[[ 289 -520  168 -100 -390 -512  179  195 -592  242 -403 -355 -275]
 [  91  405  141 -422  152  419 -370   50  530 -343  334  316 -114]
 [  58 -191   65 -142 -110  -82   45   27 -161 -129  -69  -33 -143]
 [ 383 -249  312 -535 -207 -365  -71  202 -330 -175 -437 -401 -562]
 [  10   81   98  -96   54   75   -9  -36   92 -104  -10   61   31]
 [ 158 -115   98   38 -232 -170 -161  -26 -134    0  115 -232   23]
 [  87   36  -10 -107  -48   72 -339   19   19 -181  437   63  -63]
 [ 240   46  135 -570  -65  113 -357  216   89 -314  279   99 -464]
 [-101  155   69 -129  237  -44  138  -78  -10 -136 -243 -188 -116]
 [ 264 -458  212 -312 -246 -512  322  247 -557  165 -730 -402 -496]]	289

[[ 107  291   42 -546 -348   34   -2  131  -89 -221 -157  220  179   19]
 [-209  238   -1 -276 -225   -1   -3   -3  309 -138   96  103  -20 -235]
 [-138 -109    1  371  275   -3   -3  -64  264  185  241 -113 -115  -52]
 [ -60  386   24 -605 -237   20   -3  104   66 -148  -87  212  131  -78]
 [ 321 -326   49  538   24   37   -2   10 -172   19   56  -99   11  211]
 [ -52  193   23 -248  105   16   -2   69   62   74    7   86   74   30]
 [-111   93    6  -40 -229    5   -3  -24  252 -142  113   46  -42 -186]
 [ 299  120   66 -292  -21   50   -2  167 -323  -11 -195  142  225  281]
 [-109 -114    0  353  -10   -1   -3  -81  289    1  231  -84 -127 -143]
 [ 124  219   47 -363  141   35   -2  145 -176   96 -120  132  181  203]
 [ -56 -243   -1  574 -183   -1   -3 -128  318 -112  276 -130 -183 -202]
 [ -52  484   30 -769 -186   24   -3  143    8 -115 -144  256  182  -34]]	107

[[  29  -15 -204   74  181   86  199  266 -358  -49  -56 -159]
 [  89  128  -52   56   86  152  181  104 -278   75   -7   56]
 [ -30  277  373  104  -38  313  -44 -501   93  110 -101  361]
 [ 224  528  137  288  213  689  401 -178 -588  278 -146  409]
 [  55  351  258  144   58  411  138 -317 -196  157  -98  347]
 [ 182  440  151  170  111  492  305 -142 -433  249  -61  376]
 [ 122   73 -164  115  146  177  201  178 -313   54  -47  -38]
 [ 111 -323 -603  -39  165 -273  189  762 -333 -123   78 -514]
 [-180 -298   21 -232 -196 -466 -296   22  442 -165  121 -180]]	29

[[-177  339  140 -211 -534 -606  127 -326 -305 -361  -48  224  -42  288
   252  195]
 [  31    8 -402 -170  119  149  123 -109  -41  370  231 -182 -560  179
   138  182]
 [ -18 -652 -597  116  356  409  211  155  131  565   17 -623 -534 -164
  -391  177]
 [ -59  123 -181   75 -389 -537  165 -177 -130 -392 -182 -103 -477  236
   294  148]
 [  73  108  -80  212   26  -74  -60  113   75 -187 -125  -90 -261   33
   247 -109]
 [  40    4 -551  128  -37 -101   77   22   63   14    1 -345 -870  191
   315   76]
 [ 474  546   -9 -272  263  302 -198 -113  -66  108  410  375  -20  190
   473 -127]
 [-298  772  633 -201 -280 -277 -162  -63  -14 -138  279  705  553  230
   389  -13]
 [  22 -561   52 -274 -213 -130  286 -364 -361  -39 -171  -78  376 -131
  -605  218]
 [-436  -20  -32  160 -328 -358  110   47   52  -70 -120 -116 -240  113
    29  111]
 [-424    9  337  207 -241 -248  -87  189  148 -205 -218   58  326  -99
  -134  -82]
 [ 255 -182 -154  148 -400 -442   11 -147 -207 -720 -442 -153 -118  -19
   -16 -127]]	-177

[[  59  -68   -3   81    7  399  -34  140 -208 -217  -88  -60 -634  114
   -87]
 [-247  -52  -56 -114  168  170  161   33  193   64   -5  104  218    5
   -30]
 [ 207    4 -578 -432   48  170 -141 -431 -275   48  511   85 -110   72
  -426]
 [  92 -273   90  -52  -94  285    0  174   41 -152  -55  116  367 -395
  -130]
 [ 165  140 -241 -127 -166 -293 -714  -21  268  276 -199 -178   37 -139
    11]]	59
---
[199, 132, 264, 886, 168, 524, -579] >> 264
[863, 256, 205, 172, 664, 399, 185] >> 205
[-23, 18, 9, 28, -8, -32, 19] >> 9
[7819, 7575, 6438, 2714, 6465, 9062, 8839] >> 6438
[566, 114, -362, 25, -141, -625, -335] >> -362
[93, 216, 138, 122, 24, 101, 151] >> 138
---
112  172   67  138   65  181  186
112  184   16  182   51  171  201
111  121  103  244  160   72  113
yields 181

52  46  61  55
48  48  15  56
56  48  86  48
yields 61

77   4  37  55
75   4  36  52
68   5  34  56
yields 37

  7  -34  -12    8   34  -29  -21
-18  -22   -7   -5   -5   -5   -9
-36   -7  -24  -21  -15   13  -33
yields -29

9  3  5  2  6
4  7  9  6  7
6  7  4  9  3
yields 2

463  434  478  373  633  572  206
374  309   92  488  827  833  160
689  563  818  545  381  338  671
yields 572
---
180, 156, -638, -370, -262, 626 ==> -370
231, -389, -121, 778 ==> -389
-412, 501, -128, 46, 651 ==> -128
-494, 213, 848, 696 ==> 213
-545, 127, -157, 459, -519, -621 ==> 459
63, -344, 820, 181, -68, -473, -191 ==> -68
653, -569, 622, -215, -398, 46 ==> -215
---
[[3 6 2 5]
 [4 6 5 1]
 [1 8 5 9]] result: 8

[[2 8 2 6 2 9 6]
 [7 4 8 7 8 4 6]
 [7 2 8 6 9 3 6]] result: 9

[[7144 6197 5440 5418 6102 8477 1843]
 [7211 5033 6152 4851 6422 9664 3496]
 [5924 1783 8070 5852 6721 3210 2481]] result: 6721

[[ 27  16 139 160 173]
 [220 203 155 217 140]
 [ 47  21 170 102 148]] result: 170

[[65 97 80 68]
 [72 33 57 84]
 [43 97 34 10]] result: 97

[[4 6 5 1 8]
 [4 4 4 4 4]
 [4 4 5 6 3]] result: 5

[[4 1 2 5 1 7 8]
 [5 8 6 4 0 1 9]
 [2 7 7 2 5 7 3]] result: 5
---
Input:
-389	23	515	470	-48	339
-542	19	-260	454	388	-680
304	-442	84	244	-337	-260
Output: 19

Input:
-69	30	828	126	-21
833	-79	231	80	-77
-222	318	-804	75	215
Output: -79

Input:
70	423	91	-628
322	295	147	840
-327	-215	-533	32
Output: 295

Input:
-625	-783	-57	322	-34
-702	96	-372	-530	390
-169	-302	-852	-305	209
Output: 96

Input:
806	121	-151	323
806	117	-159	323
806	-356	-87	88
Output: 117

Input:
-340	200	436	-379	-24	-429	-836
-115	101	49	-95	-24	102	178
34	-40	34	-41	-24	198	66
Output: 101

Input:
-205	-785	-431	-377	-120	7	-332
21	-586	-431	425	-512	209	-94
-108	-240	-490	-138	176	298	472
Output: -586
---
[[ 36 -38 -49 -35]
 [-50  45  32   7]] gives -49

[[878 431 345  42 166 207]
 [674  15 645 273  74 334]
 [409 523 479 262 841 314]] gives 345

[422 918 534 208] gives 534

[[77 23 17  6 45 34]
 [14 24 29 77 30 41]] gives 17

[5 4 7 2 7 2 5] gives 7

[3 4 1 7] gives 1

[-386 -752  997  575] gives 997
